[[-27 -30 -15  23 -36  20 -35 -29]
 [-18  40 -36  37   8  33  17 -24]
 [-42 -21 -33   4  -7   5 -28 -11]
 [  5 -21   0  -2 -42  40 -30 -36]
 [-41  -3 -44  39  18  21  -3 -15]
 [  6 -23   3   4 -38  38 -33 -42]
 [-39 -38 -18   6 -32  -5 -34 -20]
 [ -6 -23   0  18 -36  31 -33 -29]
 [-36  13 -42  45  27  26   0 -25]
 [-40 -38 -33   9 -28   3 -35 -29]
 [-43 -30 -43  13 -16   6 -32 -24]] out -29

[[ 23  21   5   0  13  18 -10   2  30  19 -17   1  10]
 [ 17  15  -2   8  19  16  -7  -4  36  21 -23   0   8]
 [ 21  20  -4 -16  21  20  -3   4  28  16 -12   6   3]
 [ -9  17  -2   8   4  14 -26  -7  10  -8 -17  -4  11]
 [  3  26  16   9  -9  16 -34   2   7  -3 -12  -5  18]
 [ 19  23   5  -6  11  19 -13   4  23  13 -13   2   9]] out 18

[[  1   0   3  11   6 -10   3   1   2   0   5 -22   4   4]
 [ -5   1  -2 -28  -6   9   0   1  -3  -1  -7  24  -5 -15]
 [  7  -5  -1  23 -39  -4   1  -1   5  -5   6  -9 -12  18]
 [  3  -4   0   0  -7  -6   1  -1   1  -2   0 -17  -9   4]
 [  1   0   2 -14  26   1   0  -1   1   2  -3   2   6  -7]
 [ -1   1   3  13  -7  -5   1   0   0   1   4 -19   0   4]
 [  0   0   2   4 -16   1   0   0  -2   1   5   6  -7   3]
 [  1  -3  -1   7 -11  -6   3  -1   2  -4   1 -22  -7   3]
 [  3  -4   0 -12 -29   2  -1  -1   3  -5  -5  10 -13  -4]
 [  0   4  -3  40  -2   7  -5   1  -7   5  12  14  12  20]
 [ -3   1   5  -2 -12   3   0   0  -4   1   5  12  -6   0]] out 20

[[ -1  -2   5   4  -1   1   5]
 [ -4  17   8  22   6  -3  10]
 [ -3  -4  -3  -3  -3  -2  -2]
 [  2   1   2   1   1   0   1]
 [ -2   0   1   3   0   2   3]
 [  2   4   0   2   3   1   0]
 [  0 -18  34  18  -9   1  24]
 [-13  30   0  29  14  11  16]
 [ -2  -3  -3  -3   0   4   0]
 [  1   2   0   1   1  -1  -1]
 [ -3  -3  -2  -2  -2  -2  -1]
 [  2   3  -1   0   1  -1  -1]] out -1

[[ 11   2   1  -8  -9 -11  14  -8 -26 -19   2]
 [ -6   4   1  10  -8 -35 -20  -2   2  -2 -23]
 [  6   9   6   7  -8 -31 -22  -5  -6  17 -17]
 [ -1   0   0   0   0   0   0   0   0  -1  -1]
 [  1   1   1   0   0   0   0   0  -1   2   1]] out -1
---
[8642 3834 5545 1372 2241 4465] gives 8642, 5545

[[382 502 498 262 396 530]
 [478 594 906 367 229 523]] gives 906, 594

[80 16 47 78 32  8] gives 80, 78

[ -54 -605   53  531] gives 531, 53

[ 23  12 -42  28 -33] gives 28, 23

[ 72  58 103 230 126  39] gives 230, 126
---
[ 27  20 -25   5  15  34] out 34, 27

[[  2 -11   6 -32 -38]
 [ 37 -39 -31 -11  38]] out 38, 37

[[ 38  39 -42  14 -41 -40]
 [ 40   5 -35 -27 -19  11]] out 40, 39

[-22 -34  21 -47] out 21, -22

[ 20  35 -10 -19  19] out 35, 20

[[ 22  21 -19   9  13  37]
 [-15 -15  19  20 -23  10]
 [ -4   2  26  -2   6 -28]] out 37, 26

[-31 -35  42 -17   3] out 42, 3

[ 47 -48  31 -31] out 47, 31

[ 12  -3 -27 -45 -28] out 12, -3
---
[[ -4  17   9   9  21  -7 -28]
 [ 28 -19  10   0  12 -41  19]
 [ 11   8  25   2  31 -38 -11]]	12

[[-11  17 -41 -13   9  28]
 [ 10   6 -26 -19  -2  -4]
 [-24 -17  -6  21   5  15]]	-19

[[21  0 31  1  6 17 24]
 [ 6 41  0  3 40  0 30]
 [13 36  1  0 39  0 39]]	40

[[ 10 -26  35   2  -9]
 [ -3  25  21  17  22]
 [-12 -26  -9  21   4]]	21

[[ 12 -10  30  24 -35  18 -36]
 [  2  -7  34  22 -22  11  -9]
 [  0   1  20  22 -37  17 -15]]	-22

[[ 1 -3  4  4 16 -1]
 [ 1 -3 21  2 19 -1]
 [16 -3 36 -5  1 12]]	2

[[-41 -37  47 -41 -19]
 [ 28  23  43 -18  27]
 [ 27  41 -10 -29 -25]]	43
---
array([[-11,  35, -31, -16,  29, -14],
       [ 24,  12,  29,  29,  13,  29]]) -> -31

array([[ 15, -23, -14,  -5, -31],
       [ 19, -28, -18,  -7, -39]]) -> -14

array([[  3,   7,  -1, -12,   4],
       [ 40, -48,  19,  -5,  13]]) -> -1

array([[  3,  -7, -38, -24,  26,   8],
       [ 12,  -6, -12, -21,  43,  14]]) -> -38

array([[ 17, -39,  15,   7],
       [ 33,  11,   7, -21]]) -> 15

array([[ -5,  22, -32,  -4],
       [ 21,  11,  36,  -7]]) -> -32

array([[24, 24, 14,  2, -3],
       [38, 40, 33, 18,  6]]) -> 14
---
array([ 71, 581, 297, 867]) => 71, 867

array([2077, 2880, 8194, 5784]) => 2077, 5784

array([57, 72,  5, 76]) => 57, 76

array([1, 3, 3, 5, 4, 8]) => 1, 8

array([[4, 5, 7, 3, 1],
       [7, 5, 5, 4, 5]]) => 4, 5

array([[32, 75, 58, 69, 45, 18, 62],
       [74, 32, 70, 52, 72, 72, 32]]) => 32, 32
---
(97, 500, 711, 906, 457) ⇒ 906, 711
((3024, 1614, 2444, 2084, 7199), (2344, 3424, 2323, 2394, 7508), (2407, 2223, 2413, 2033, 7757)) ⇒ 7757, 7508
(-439, 463, 91, -477, -859, -109, 803) ⇒ 803, 463
(8055, 2730, 3850, 8525, 4447) ⇒ 8525, 8055
(-49, -40, 35, -12) ⇒ 35, -12
((7311, 7892, 6422, 1353, 3969), (5854, 5026, 5848, 6191, 5936)) ⇒ 7892, 7311
(370, 114, 18, 836, 721) ⇒ 836, 721
((-18, -14, 8, -6, 29), (-16, -26, 11, 4, 34), (3, 16, -38, 13, 1)) ⇒ 34, 29
